In the rows, 128 means zero.
One turn sends every row of this set to another row. A few are shown first. Where does it send the rows asked after them?
lila: [122, 120, 155, 128, 118, 134, 159, 136, 128, 114, 95, 124, 88, 140, 120, 124, 132]
kad: [111, 128, 154, 124, 122, 116, 156, 147, 125, 112, 91, 123, 93, 134, 120, 133, 140]
Rupug: [145, 128, 131, 109, 119, 123, 125, 150, 128, 128, 114, 150, 105, 127, 109, 134, 101]
Gad: [126, 106, 150, 118, 124, 143, 166, 140, 128, 110, 96, 134, 96, 142, 112, 126, 118]
kito: [142, 149, 117, 122, 121, 142, 128, 138, 148, 111, 131, 139, 119, 130, 123, 152, 131]
kek: [144, 138, 137, 117, 114, 117, 119, 144, 128, 133, 113, 142, 98, 125, 116, 131, 111]
Sadil: [121, 125, 134, 109, 132, 136, 188, 142, 155, 133, 94, 137, 107, 117, 128, 152, 120]
Megib: [141, 126, 142, 112, 123, 153, 160, 128, 146, 136, 110, 109, 130, 145, 112, 132, 139]
daniv: [137, 118, 136, 101, 131, 150, 164, 140, 145, 129, 109, 118, 141, 143, 103, 140, 130]
nom: [125, 126, 134, 97, 134, 132, 161, 152, 142, 127, 106, 117, 147, 137, 104, 150, 139]
sokir: [116, 131, 135, 109, 132, 128, 185, 146, 154, 133, 93, 134, 107, 114, 130, 154, 126]
tupu: [143, 145, 116, 120, 122, 145, 129, 138, 148, 110, 131, 142, 120, 131, 121, 152, 127]
Kupa: [107, 120, 147, 112, 130, 114, 160, 159, 124, 105, 90, 132, 104, 132, 111, 141, 131]
sug: [122, 133, 140, 117, 126, 135, 184, 135, 155, 137, 94, 130, 99, 117, 135, 146, 128]
luf: [116, 106, 145, 109, 131, 131, 167, 154, 126, 104, 93, 139, 106, 138, 106, 137, 118]
rudo: [140, 133, 131, 108, 120, 113, 123, 155, 127, 127, 112, 148, 107, 123, 109, 139, 106]
Debaz: [138, 140, 134, 113, 117, 109, 119, 152, 127, 130, 111, 143, 102, 123, 114, 137, 113]
sanud: [122, 140, 140, 106, 128, 123, 154, 147, 141, 132, 104, 107, 138, 135, 112, 147, 153]
sopin: [117, 136, 138, 115, 128, 128, 182, 141, 154, 136, 93, 130, 102, 114, 134, 151, 131]
zotu: [131, 140, 145, 116, 121, 136, 153, 133, 144, 137, 107, 102, 128, 140, 118, 136, 152]
kebu: [139, 148, 115, 118, 124, 138, 128, 143, 147, 108, 130, 141, 123, 128, 121, 156, 130]
dafan: [125, 126, 137, 114, 129, 141, 187, 136, 156, 136, 95, 134, 102, 119, 131, 147, 121]
finu: [139, 151, 117, 121, 122, 138, 127, 140, 148, 110, 130, 139, 120, 129, 123, 155, 133]
giti: [141, 145, 114, 118, 124, 142, 130, 142, 148, 109, 131, 143, 123, 130, 119, 155, 127]
vokad: [148, 131, 135, 115, 115, 125, 123, 143, 129, 132, 114, 145, 99, 128, 113, 129, 104]

vokad turns into rudo
lila turns into luf
tupu turns into kebu
Now find these:
sokir turns into sug
zotu turns into daniv

One turn sends every row of this set to another row. A few are shown first. Where does it send the rows asked after them?
Kebur: [128, 123, 138, 114, 120, 125, 108, 139, 127, 152, 153, 138, 119]
mefa: [137, 109, 114, 130, 125, 134, 121, 111, 133, 133, 104, 115, 134]
Kego: [130, 124, 135, 145, 124, 152, 132, 130, 138, 148, 117, 103, 124]
bozul: [134, 145, 114, 149, 127, 134, 117, 119, 120, 126, 109, 138, 125]
Pekit: [131, 140, 145, 153, 122, 131, 140, 142, 108, 145, 123, 131, 117]
makab: [138, 119, 127, 145, 123, 148, 126, 136, 127, 150, 125, 98, 127]
Vove: [156, 135, 140, 128, 106, 124, 126, 136, 143, 127, 136, 144, 147]
Kif: [132, 128, 140, 113, 113, 112, 106, 141, 128, 147, 149, 134, 123]
vama: [132, 125, 133, 139, 122, 152, 130, 128, 133, 140, 122, 93, 132]
fave: [139, 104, 115, 124, 123, 134, 121, 110, 129, 133, 107, 121, 135]
bir: [132, 131, 133, 151, 123, 153, 131, 129, 132, 146, 118, 104, 125]
dumap: [108, 122, 157, 109, 133, 128, 111, 135, 124, 126, 132, 126, 122]
Vilib: [134, 101, 117, 128, 128, 137, 118, 109, 124, 129, 110, 126, 129]
vuv: [132, 122, 138, 121, 110, 117, 109, 136, 137, 144, 155, 137, 130]
sune: [133, 134, 156, 103, 137, 129, 132, 139, 129, 113, 117, 134, 139]
Mer: [154, 128, 138, 126, 106, 123, 121, 131, 140, 129, 139, 139, 154]
Fuvin: [133, 141, 113, 147, 128, 135, 118, 115, 125, 126, 107, 131, 121]
Fam: [158, 133, 141, 121, 109, 125, 123, 140, 143, 129, 135, 147, 145]
kizep: [145, 129, 149, 98, 136, 132, 129, 144, 127, 117, 123, 132, 139]
pimef: [137, 141, 149, 153, 116, 131, 140, 140, 113, 148, 117, 129, 123]
Fuz: [131, 128, 136, 117, 122, 119, 100, 137, 138, 142, 149, 144, 119]
zav: [139, 131, 153, 94, 136, 128, 125, 144, 125, 122, 124, 131, 137]
Zibil: [106, 121, 155, 114, 134, 128, 114, 129, 126, 122, 131, 123, 120]
Zub: [135, 124, 131, 154, 127, 151, 125, 135, 135, 141, 124, 103, 126]
Soza: [140, 130, 153, 99, 136, 133, 120, 149, 121, 126, 120, 132, 145]
gavi: [133, 145, 118, 148, 128, 127, 113, 119, 127, 125, 100, 127, 123]
kero: [111, 125, 161, 117, 137, 123, 121, 132, 128, 119, 130, 126, 116]
kodi: [139, 138, 156, 102, 134, 139, 123, 145, 133, 124, 119, 129, 147]
Luba: [140, 122, 139, 113, 121, 113, 105, 144, 135, 146, 143, 143, 120]
vif: [133, 132, 112, 143, 125, 126, 118, 115, 117, 124, 108, 141, 117]
lebim: [132, 142, 140, 158, 126, 132, 137, 141, 111, 142, 123, 127, 118]
zulo: [139, 145, 116, 141, 132, 124, 120, 124, 116, 125, 101, 131, 117]
bako: [137, 150, 115, 147, 125, 126, 121, 120, 123, 122, 116, 135, 113]
pamat: [139, 126, 140, 109, 116, 115, 109, 142, 130, 144, 151, 138, 127]
remil: [146, 137, 148, 96, 132, 133, 130, 138, 128, 125, 113, 138, 142]
lib: [134, 123, 141, 144, 118, 150, 139, 136, 127, 149, 117, 103, 130]

Fuvin turns into zav
Fam turns into mefa
Now find these:
kero turns into pimef
gavi turns into Soza
Pekit turns into Vove
Kif turns into bozul
zulo turns into kodi
vama turns into Kebur
vif turns into sune

One turn sends every row of this set to another row. A few are shown first. Where does it send the rows asked after them?
tebak: [122, 123, 136, 171, 187, 154, 127, 126, 136, 134, 118, 125]
difa: [104, 129, 97, 163, 147, 154, 147, 141, 108, 118, 123, 142]
Moku: [135, 131, 109, 175, 163, 156, 149, 142, 102, 124, 116, 107]
risog: [129, 125, 123, 172, 164, 173, 159, 101, 135, 116, 113, 129]
ditu: [117, 139, 119, 182, 143, 173, 143, 116, 137, 145, 130, 123]
supo: [133, 118, 111, 178, 145, 165, 141, 135, 105, 119, 113, 101]
mipu: [124, 122, 131, 171, 188, 149, 123, 132, 134, 133, 123, 120]
zuv: [105, 114, 135, 167, 136, 149, 148, 125, 96, 125, 132, 116]
giduv: [118, 128, 127, 149, 153, 145, 131, 141, 137, 128, 96, 133]
tano: [120, 114, 126, 156, 154, 159, 171, 115, 114, 107, 129, 134]
gipe: [120, 97, 127, 151, 152, 141, 133, 130, 131, 112, 142, 127]
dupi: [118, 136, 123, 188, 141, 173, 140, 125, 125, 142, 131, 113]
Navu: [130, 105, 131, 162, 171, 157, 140, 143, 119, 118, 108, 105]
nerug: [97, 119, 106, 173, 163, 144, 159, 136, 122, 112, 131, 142]
sezet: [104, 121, 131, 174, 140, 149, 136, 128, 91, 125, 124, 111]
sino: [119, 120, 127, 155, 147, 177, 163, 126, 119, 112, 124, 143]
rir: [127, 113, 114, 169, 154, 150, 127, 104, 151, 118, 111, 114]
Zelu: [112, 101, 127, 150, 154, 146, 143, 127, 130, 119, 147, 138]
Seset: [125, 113, 118, 164, 153, 150, 123, 113, 153, 117, 117, 113]
Seto: [125, 132, 117, 170, 144, 144, 143, 112, 156, 120, 124, 116]
sira: [124, 130, 105, 185, 159, 146, 141, 94, 116, 130, 117, 121]
pipuz: [120, 140, 120, 185, 148, 171, 140, 123, 132, 148, 132, 117]
Gani: [106, 134, 95, 170, 150, 148, 146, 137, 106, 118, 130, 134]
laf: [118, 86, 126, 175, 166, 141, 133, 130, 127, 121, 133, 123]
luv: [113, 122, 145, 161, 126, 153, 137, 123, 110, 120, 123, 135]
pige: [127, 127, 136, 173, 183, 157, 131, 126, 138, 141, 125, 125]
kib: [124, 137, 101, 185, 160, 143, 144, 102, 111, 125, 119, 122]
rekev: [122, 131, 111, 184, 162, 147, 146, 91, 117, 131, 124, 127]
Furo: [113, 95, 129, 152, 153, 142, 139, 130, 125, 118, 144, 130]
lamud: [106, 132, 95, 170, 146, 149, 140, 144, 108, 119, 128, 128]
nize: [141, 127, 129, 167, 160, 170, 158, 110, 138, 122, 133, 127]
Viku: [120, 122, 136, 191, 177, 163, 131, 114, 126, 131, 118, 139]
midu: [112, 132, 116, 184, 147, 154, 153, 143, 127, 144, 134, 110]
Dapo: [122, 114, 118, 165, 154, 149, 117, 118, 148, 119, 109, 107]
sufa: [140, 109, 113, 155, 162, 155, 132, 145, 126, 111, 111, 114]
ruge: [99, 115, 127, 145, 157, 156, 138, 134, 125, 120, 102, 142]
loter: [127, 123, 109, 185, 146, 144, 130, 111, 101, 126, 107, 130]
davir: [101, 115, 133, 149, 167, 156, 138, 135, 127, 120, 99, 137]
duf: [104, 121, 133, 172, 134, 156, 141, 125, 95, 125, 127, 115]
Lebo: [97, 114, 131, 146, 155, 155, 142, 123, 125, 121, 104, 144]

Zelu turns into sezet
rir turns into gipe
Now find these:
laf turns into luv
Navu turns into sino
tebak turns into ruge

